Where one turn sends some rows of the set: a few examples, then the rows asked:
j491: +0.87; +0.39; -2.02; -1.58; -0.30; -0.78; +1.43; -0.44; -0.31; +1.79; -0.92; -2.21; -1.60; +1.75; +1.63; -2.84
j404: +0.77; -0.16; +0.42; +0.27; -0.10; +0.64; -0.81; -0.14; -0.39; -0.10; -0.95; +0.89; -0.10; -0.05; +3.19; +5.29
j908: +1.63; +0.65; -0.58; +0.08; +0.58; -2.64; -1.38; -0.62; +0.01; +2.12; -0.03; +1.56; +0.99; -2.16; -3.73; -2.21
j620: +2.00; -0.06; +1.19; -3.53; +1.28; -2.37; +0.39; -2.01; +0.96; +0.87; +0.36; -0.66; -1.17; -0.30; -2.23; -1.47
j856: +1.25; -1.18; -0.50; +0.77; -0.34; -3.77; +2.92; -1.52; -1.65; -1.66; -1.19; -0.18; -0.04; +0.79; +3.00; +0.95
j96: +0.90; +0.34; +0.13; +0.77; +0.17; +2.64; -3.08; -0.61; +0.27; -0.75; +1.09; -1.21; -1.37; -0.80; +1.29; +1.73
j577: +0.12; +0.36; -3.01; +1.22; +1.06; +2.95; -1.38; +0.24; -1.10; +0.31; -0.39; -0.18; -0.62; -1.12; +1.78; -1.48
j115: +0.57; -0.15; -0.07; +0.11; -0.37; +0.50; +1.75; -1.16; -1.24; +2.20; -1.65; +0.57; +1.12; -0.24; +1.85; -4.27
j316: +3.10; +0.23; -0.54; -2.41; +0.83; -1.40; +0.29; -1.91; +1.30; +3.28; +0.42; +2.00; -1.14; -1.05; -2.43; -1.07
j113: +0.93; +2.05; +0.68; +0.83; -2.94; -0.76; +4.04; +0.36; -0.43; +0.37; -0.70; +0.09; +0.39; -0.39; -2.78; +3.17
j193: +0.71; +0.12; +0.24; +0.99; -0.53; -2.54; -0.41; -0.24; -0.54; +0.91; -1.82; -3.45; -0.08; +0.01; +0.49; -2.96
j802: +0.80; +1.98; +1.21; -0.90; -1.59; -2.32; +3.62; +0.46; +0.02; +1.65; -0.09; -0.26; +0.27; -0.87; -3.74; +1.92
j646: +0.23; +1.71; +0.65; +1.17; -2.15; -1.64; +4.75; +1.01; -0.36; +0.38; -2.31; -0.65; -0.42; -0.02; -1.15; +1.55
j428: -1.14; -0.49; -0.88; +2.20; -1.46; +1.66; +1.86; +0.32; -1.12; -3.33; -0.86; +2.13; -1.13; +0.87; +0.01; +1.02
j277: +1.24; +1.84; -3.24; -2.78; +2.66; +0.32; -0.19; -0.32; -1.39; +2.59; -0.57; +0.13; +1.37; -0.98; -0.33; +0.40
j953: +2.90; -1.88; +0.66; -1.94; +0.41; -0.28; -1.85; -1.00; +0.17; +0.45; +2.56; +1.47; -0.54; -2.01; +2.07; +2.11
j273: +0.44; +0.77; +1.89; -0.08; +1.92; -4.38; -0.25; -2.41; +0.89; +0.56; -0.23; -2.06; -0.89; +0.27; -0.38; +0.30
j13: +2.77; -0.07; -1.65; -2.13; +0.30; +0.09; -0.04; -1.03; -1.40; +1.29; -0.01; +3.63; +1.26; -1.52; +0.59; +3.62
j474: -1.76; -0.46; -0.94; +1.19; -2.61; +1.39; +1.01; +1.17; -0.62; -1.69; +0.67; -0.43; -1.38; +2.07; +1.93; +1.52
j819: +0.66; -0.54; +0.76; +0.76; -1.71; +0.90; -0.33; -0.30; +1.15; +0.08; +2.06; +4.24; -0.99; -0.32; -1.72; +3.57
j478: +0.89; -0.92; +0.09; +1.29; -2.43; -1.19; -0.10; +0.51; -1.34; -1.46; +1.79; +3.86; +1.51; -1.51; -2.07; +2.06
j65: +0.62; -1.12; +2.76; -1.65; +0.02; -1.16; -0.06; -1.33; +0.48; +2.88; +1.12; +3.11; +1.52; -1.48; +0.09; -1.68
j707: -0.83; +2.18; -0.71; +1.21; +1.74; -1.22; -0.66; -1.74; -0.09; -0.49; +1.01; +0.34; +0.68; -0.76; -4.59; +1.12
j851: -0.78; -0.09; +3.26; -0.13; -2.57; +1.57; -1.46; -1.33; -0.03; +0.20; +2.71; +1.37; +1.20; -0.27; -0.50; +1.31
j599: +1.84; -1.20; -2.38; -2.02; +1.76; +0.00; +0.02; +0.19; -1.11; +1.33; +1.13; +2.35; +0.08; -1.82; +2.10; -1.64
j641: +0.15; +0.21; -2.90; +1.84; -0.62; -0.62; +2.24; -1.37; -2.98; -2.61; +0.37; +2.34; +1.26; +0.03; -1.44; +1.53
j14: +0.14; -1.27; +0.55; +2.10; -3.32; -1.30; +0.24; +0.76; -2.12; -2.68; -0.15; -1.19; +0.19; +0.53; +2.02; +0.79
j183: +0.07; +1.84; +1.00; -0.40; -0.85; -2.68; +4.38; +1.62; +0.35; +1.91; -1.44; -1.35; -0.11; -0.29; -1.69; +0.47
j579: -0.84; +0.63; +0.28; +1.67; -2.86; +3.22; +0.26; -1.10; -2.00; -0.61; +0.11; -0.73; +1.16; +0.77; +1.28; -1.29
j999: +1.35; +0.63; +0.85; +0.16; -0.52; +0.94; -0.51; -2.09; +0.66; -1.53; +0.78; +2.52; -0.90; -1.00; -4.49; +1.79
j972: -0.68; -1.27; -0.39; -1.63; +0.32; -1.98; +2.83; +0.60; -0.75; -1.08; -1.10; -1.32; -1.31; +1.44; +2.21; -2.03
j710: -1.17; +1.79; -1.07; -0.59; +1.83; +0.79; -1.11; +0.92; -0.40; +1.29; -1.30; -2.57; -0.12; +0.27; +2.20; +1.64

j115 moves to j579
j802 moves to j183
j972 moves to j428
Now find these:
j599 moves to j577
j474 moves to j819
j856 moves to j641
j14 moves to j478
j277 moves to j710

